In the data rows, the value 500 means zero.
Each pair is two rows. How far apart are they, by a hidden measure? 0 means very close, and 20 very far. Two or three weighted sums of its numbers give each row a place; it is the straight-line distance between the places.
c(478, 377, 634, 503, 716, 581, 388, 549, 548, 520)
c(536, 591, 199, 477, 281, 272, 668, 550, 316, 459) -> 11
c(440, 650, 541, 636, 332, 257, 661, 820, 577, 673)
c(435, 327, 318, 102, 608, 557, 236, 334, 139, 560) -> 6
c(429, 416, 744, 436, 713, 542, 375, 468, 534, 451)
c(395, 342, 366, 173, 592, 493, 239, 347, 119, 582) -> 11
c(448, 395, 601, 416, 659, 703, 324, 293, 439, 443)
c(452, 482, 713, 642, 544, 528, 544, 550, 742, 551) -> 5
c(425, 425, 372, 235, 547, 484, 304, 372, 266, 559)
c(527, 270, 498, 493, 523, 547, 468, 390, 582, 380) -> 9
c(553, 411, 348, 403, 544, 506, 334, 312, 293, 507)
c(416, 628, 555, 695, 371, 479, 585, 728, 664, 577) -> 10
c(630, 708, 308, 407, 230, 263, 690, 537, 344, 566)
c(479, 437, 568, 401, 635, 707, 371, 409, 459, 470) -> 4
c(529, 240, 593, 521, 666, 671, 397, 330, 462, 459)
c(508, 796, 345, 519, 237, 409, 681, 592, 436, 602) -> 13
c(383, 452, 304, 159, 552, 485, 353, 296, 282, 510)
c(548, 793, 308, 557, 286, 382, 707, 527, 372, 592) -> 10
c(430, 754, 421, 529, 298, 353, 656, 684, 486, 666)
c(431, 459, 702, 524, 695, 629, 356, 502, 614, 559) -> 10
c(544, 429, 621, 592, 642, 503, 504, 398, 673, 431)
c(478, 517, 762, 520, 657, 657, 409, 603, 627, 695) -> 14
c(482, 737, 324, 538, 261, 299, 694, 576, 584, 549)
c(470, 356, 513, 437, 639, 660, 340, 338, 426, 417) -> 7
c(497, 730, 442, 603, 306, 392, 663, 528, 560, 574)
c(520, 273, 679, 451, 685, 637, 346, 352, 429, 356) -> 4
c(505, 524, 689, 558, 470, 555, 643, 527, 862, 456)
c(589, 391, 440, 483, 404, 483, 603, 609, 507, 273) -> 15
c(463, 602, 532, 679, 328, 391, 665, 709, 623, 535)
c(527, 775, 197, 480, 276, 318, 687, 594, 308, 631) -> 7
c(440, 581, 478, 0, 612, 518, 90, 234, 11, 785)
c(499, 427, 350, 521, 352, 405, 685, 638, 423, 327) -> 7
c(543, 253, 521, 520, 623, 708, 403, 305, 603, 366)
c(585, 489, 676, 461, 700, 640, 402, 503, 661, 498) -> 13
c(559, 504, 290, 513, 327, 377, 709, 517, 468, 338)
c(483, 372, 517, 508, 653, 510, 415, 414, 656, 439) -> 12
c(540, 755, 420, 549, 271, 323, 691, 746, 549, 514)
c(507, 366, 709, 539, 619, 634, 435, 412, 500, 436) -> 6
c(526, 678, 371, 655, 322, 365, 693, 570, 599, 501)
c(502, 673, 460, 620, 343, 440, 652, 667, 630, 579) -> 5
c(510, 634, 390, 643, 328, 449, 626, 576, 530, 578)
c(500, 598, 549, 624, 506, 434, 540, 567, 685, 558) -> 11
c(557, 677, 358, 568, 318, 391, 678, 620, 595, 581)
c(424, 659, 376, 657, 347, 392, 642, 613, 612, 645) -> 6
c(594, 303, 641, 368, 725, 551, 352, 453, 432, 387)
c(572, 291, 603, 424, 626, 626, 419, 475, 519, 321) -> 4
c(603, 489, 330, 522, 291, 427, 696, 640, 406, 317)
c(506, 468, 317, 0, 653, 558, 46, 297, 4, 764) -> 7
c(585, 791, 207, 454, 225, 371, 701, 453, 422, 562)
c(509, 771, 324, 571, 253, 342, 685, 611, 538, 607) -> 4
c(490, 454, 499, 579, 577, 601, 503, 486, 561, 385)
c(556, 301, 547, 503, 468, 477, 599, 510, 571, 238) -> 2
c(369, 545, 681, 590, 653, 663, 416, 630, 640, 760)
c(524, 394, 379, 296, 544, 607, 354, 305, 376, 411) -> 12
c(394, 511, 613, 673, 551, 558, 526, 485, 685, 580)
c(442, 414, 378, 0, 691, 604, 21, 279, 67, 767) -> 3
c(509, 343, 705, 560, 698, 544, 451, 499, 545, 542)
c(627, 356, 414, 504, 415, 573, 629, 603, 494, 297) -> 8
c(573, 649, 444, 561, 325, 364, 654, 606, 573, 526)
c(438, 550, 687, 638, 526, 573, 532, 607, 478, 552) -> 11
c(454, 693, 514, 621, 346, 352, 725, 747, 642, 581)
c(602, 317, 650, 434, 735, 641, 347, 502, 457, 458) -> 10
c(616, 649, 401, 253, 670, 490, 222, 119, 118, 586)
c(511, 349, 525, 515, 638, 622, 425, 371, 475, 491) -> 13
c(568, 322, 569, 567, 620, 699, 441, 325, 506, 249)
c(339, 454, 726, 581, 665, 673, 385, 486, 661, 606) -> 7
c(447, 498, 674, 605, 584, 460, 524, 532, 648, 728)
c(449, 479, 525, 674, 465, 546, 557, 487, 723, 399) -> 12
c(484, 512, 494, 608, 469, 508, 519, 533, 609, 534)
c(545, 242, 570, 318, 734, 616, 309, 328, 275, 445) -> 6
c(574, 654, 367, 456, 205, 331, 650, 584, 416, 475)
c(538, 427, 668, 541, 630, 655, 457, 486, 797, 436) -> 18
c(576, 787, 264, 463, 286, 285, 674, 582, 449, 610)
c(574, 575, 288, 455, 291, 286, 684, 615, 350, 452) -> 6
c(522, 468, 425, 547, 375, 314, 688, 565, 403, 278)
c(446, 479, 682, 505, 738, 553, 352, 487, 532, 631) -> 12
c(533, 633, 345, 481, 295, 287, 656, 626, 367, 444)
c(449, 514, 570, 644, 497, 419, 560, 637, 783, 532) -> 13
c(468, 350, 530, 427, 634, 618, 392, 337, 429, 399)
c(507, 357, 427, 525, 425, 522, 633, 607, 501, 262) -> 6
c(509, 745, 359, 576, 235, 334, 683, 708, 468, 553)
c(444, 559, 664, 614, 575, 609, 484, 577, 590, 607) -> 8
c(609, 634, 427, 630, 354, 395, 635, 656, 529, 597)
c(464, 687, 402, 572, 299, 352, 678, 594, 500, 537) -> 9
c(386, 513, 422, 0, 688, 568, 63, 246, 0, 779)
c(432, 621, 670, 719, 562, 529, 500, 582, 736, 717) -> 8
c(496, 296, 445, 591, 532, 516, 553, 572, 511, 218)
c(521, 778, 363, 531, 273, 318, 655, 683, 514, 523) -> 8
c(554, 478, 304, 523, 297, 245, 693, 605, 493, 347)
c(459, 418, 364, 334, 569, 505, 354, 334, 250, 505) -> 3
c(505, 572, 557, 594, 559, 624, 506, 602, 733, 568)
c(514, 301, 540, 547, 683, 676, 427, 402, 522, 345) -> 6
c(518, 641, 447, 603, 332, 341, 691, 521, 620, 460)
c(420, 443, 336, 91, 661, 598, 101, 333, 10, 721) -> 11
c(619, 393, 657, 555, 668, 540, 431, 463, 580, 404)
c(449, 261, 648, 380, 747, 587, 363, 461, 499, 379) -> 7
c(529, 585, 601, 695, 425, 433, 614, 681, 635, 567)
c(588, 376, 330, 455, 417, 491, 590, 599, 489, 251) -> 2
c(596, 771, 273, 495, 288, 328, 635, 565, 377, 608)
c(396, 648, 433, 619, 372, 386, 695, 558, 590, 568) -> 4
c(554, 372, 630, 475, 660, 642, 362, 446, 512, 347)
c(582, 249, 428, 465, 528, 611, 443, 370, 459, 334) -> 8
c(567, 744, 217, 463, 227, 278, 648, 550, 329, 509)
c(400, 417, 637, 504, 671, 631, 367, 493, 577, 641) -> 12
c(429, 481, 677, 616, 531, 475, 565, 511, 743, 561)
c(583, 244, 564, 408, 713, 578, 290, 379, 425, 436) -> 9
c(426, 493, 683, 618, 644, 602, 408, 431, 619, 695)
c(521, 476, 656, 599, 508, 608, 478, 631, 625, 540) -> 5
c(537, 643, 467, 598, 340, 350, 609, 599, 570, 580)
c(495, 731, 365, 554, 242, 277, 697, 588, 599, 586) -> 4
c(471, 523, 488, 619, 480, 555, 553, 508, 605, 491)
c(498, 791, 323, 504, 263, 311, 697, 532, 504, 429) -> 12
c(585, 557, 619, 148, 669, 608, 152, 274, 93, 717)
c(568, 294, 435, 503, 570, 588, 459, 354, 555, 222) -> 13
c(513, 590, 596, 625, 432, 508, 529, 659, 712, 557)
c(492, 333, 601, 488, 637, 577, 457, 437, 455, 562) -> 9
c(431, 604, 657, 645, 528, 580, 529, 465, 717, 535)
c(470, 285, 462, 422, 704, 631, 337, 305, 330, 487) -> 8
c(486, 388, 745, 606, 612, 587, 460, 606, 558, 422)
c(480, 295, 554, 382, 743, 602, 269, 329, 407, 287) -> 10
c(545, 358, 595, 496, 576, 634, 427, 488, 506, 317)
c(511, 704, 233, 481, 218, 394, 725, 568, 490, 574) -> 9
c(399, 295, 445, 104, 587, 624, 215, 328, 141, 584)
c(531, 609, 508, 705, 335, 433, 643, 728, 644, 467) -> 7
c(558, 315, 572, 448, 539, 577, 465, 317, 446, 346)
c(537, 811, 405, 583, 280, 361, 722, 716, 550, 487) -> 10
c(489, 356, 480, 409, 714, 664, 287, 391, 487, 338)
c(648, 807, 247, 503, 286, 342, 661, 501, 478, 554) -> 6
c(534, 276, 455, 577, 573, 678, 403, 274, 525, 187)
c(426, 306, 420, 599, 496, 601, 551, 456, 487, 244) -> 11
c(466, 439, 616, 598, 647, 633, 390, 476, 636, 554)
c(404, 402, 408, 0, 673, 672, 69, 298, 7, 758) -> 11
c(557, 344, 583, 530, 618, 640, 397, 393, 517, 401)
c(539, 266, 551, 452, 644, 658, 391, 310, 473, 368) -> 3
c(572, 455, 373, 527, 376, 437, 691, 560, 545, 233)
c(474, 594, 450, 638, 442, 479, 586, 559, 609, 523) -> 3
c(565, 561, 234, 488, 307, 318, 672, 614, 418, 379)
c(484, 729, 388, 561, 308, 298, 692, 572, 550, 689) -> 7
c(380, 411, 613, 497, 633, 522, 446, 373, 597, 489)
c(498, 334, 654, 478, 654, 632, 397, 279, 465, 461) -> 6
c(446, 384, 590, 481, 695, 544, 442, 410, 543, 486)
c(475, 428, 661, 549, 589, 580, 457, 533, 497, 469) -> 10
c(526, 749, 341, 554, 302, 250, 716, 548, 504, 627)
c(446, 724, 543, 592, 286, 351, 719, 694, 521, 663) -> 10
c(498, 750, 385, 444, 229, 355, 658, 533, 485, 682)
c(511, 419, 438, 372, 541, 561, 334, 389, 407, 472) -> 12
c(522, 589, 472, 693, 401, 583, 572, 682, 633, 527)
c(513, 388, 570, 469, 664, 724, 328, 270, 470, 381) -> 9
c(554, 286, 537, 559, 513, 683, 496, 522, 472, 327)
c(532, 698, 537, 670, 298, 334, 696, 737, 517, 641) -> 8
c(499, 325, 674, 428, 697, 614, 369, 421, 478, 425)
c(515, 522, 352, 530, 259, 372, 679, 661, 308, 347) -> 17
c(539, 528, 623, 609, 528, 475, 616, 606, 826, 549)
c(568, 730, 308, 483, 200, 316, 673, 592, 399, 634) -> 17
c(529, 310, 521, 541, 532, 580, 478, 508, 561, 276)
c(630, 772, 298, 573, 289, 356, 671, 589, 533, 648) -> 8
c(563, 299, 406, 471, 551, 545, 493, 385, 523, 238)
c(432, 494, 797, 665, 578, 520, 502, 597, 753, 525) -> 7
c(523, 342, 583, 554, 706, 558, 386, 362, 522, 450)
c(564, 710, 466, 620, 377, 452, 655, 563, 554, 615) -> 11
c(511, 214, 612, 306, 706, 603, 276, 396, 378, 353)
c(500, 756, 185, 508, 312, 299, 706, 437, 554, 627) -> 9
c(536, 602, 473, 713, 351, 442, 654, 743, 620, 515)
c(364, 470, 756, 602, 575, 651, 483, 599, 683, 643) -> 9
c(409, 593, 625, 710, 414, 470, 584, 538, 528, 604)
c(441, 640, 699, 532, 616, 641, 407, 616, 611, 672) -> 13
c(467, 362, 580, 550, 649, 648, 418, 383, 528, 487)
c(561, 645, 614, 689, 341, 379, 732, 833, 624, 696) -> 10
c(425, 523, 652, 684, 575, 537, 596, 571, 744, 470)
c(536, 418, 470, 360, 503, 594, 395, 263, 505, 396) -> 9
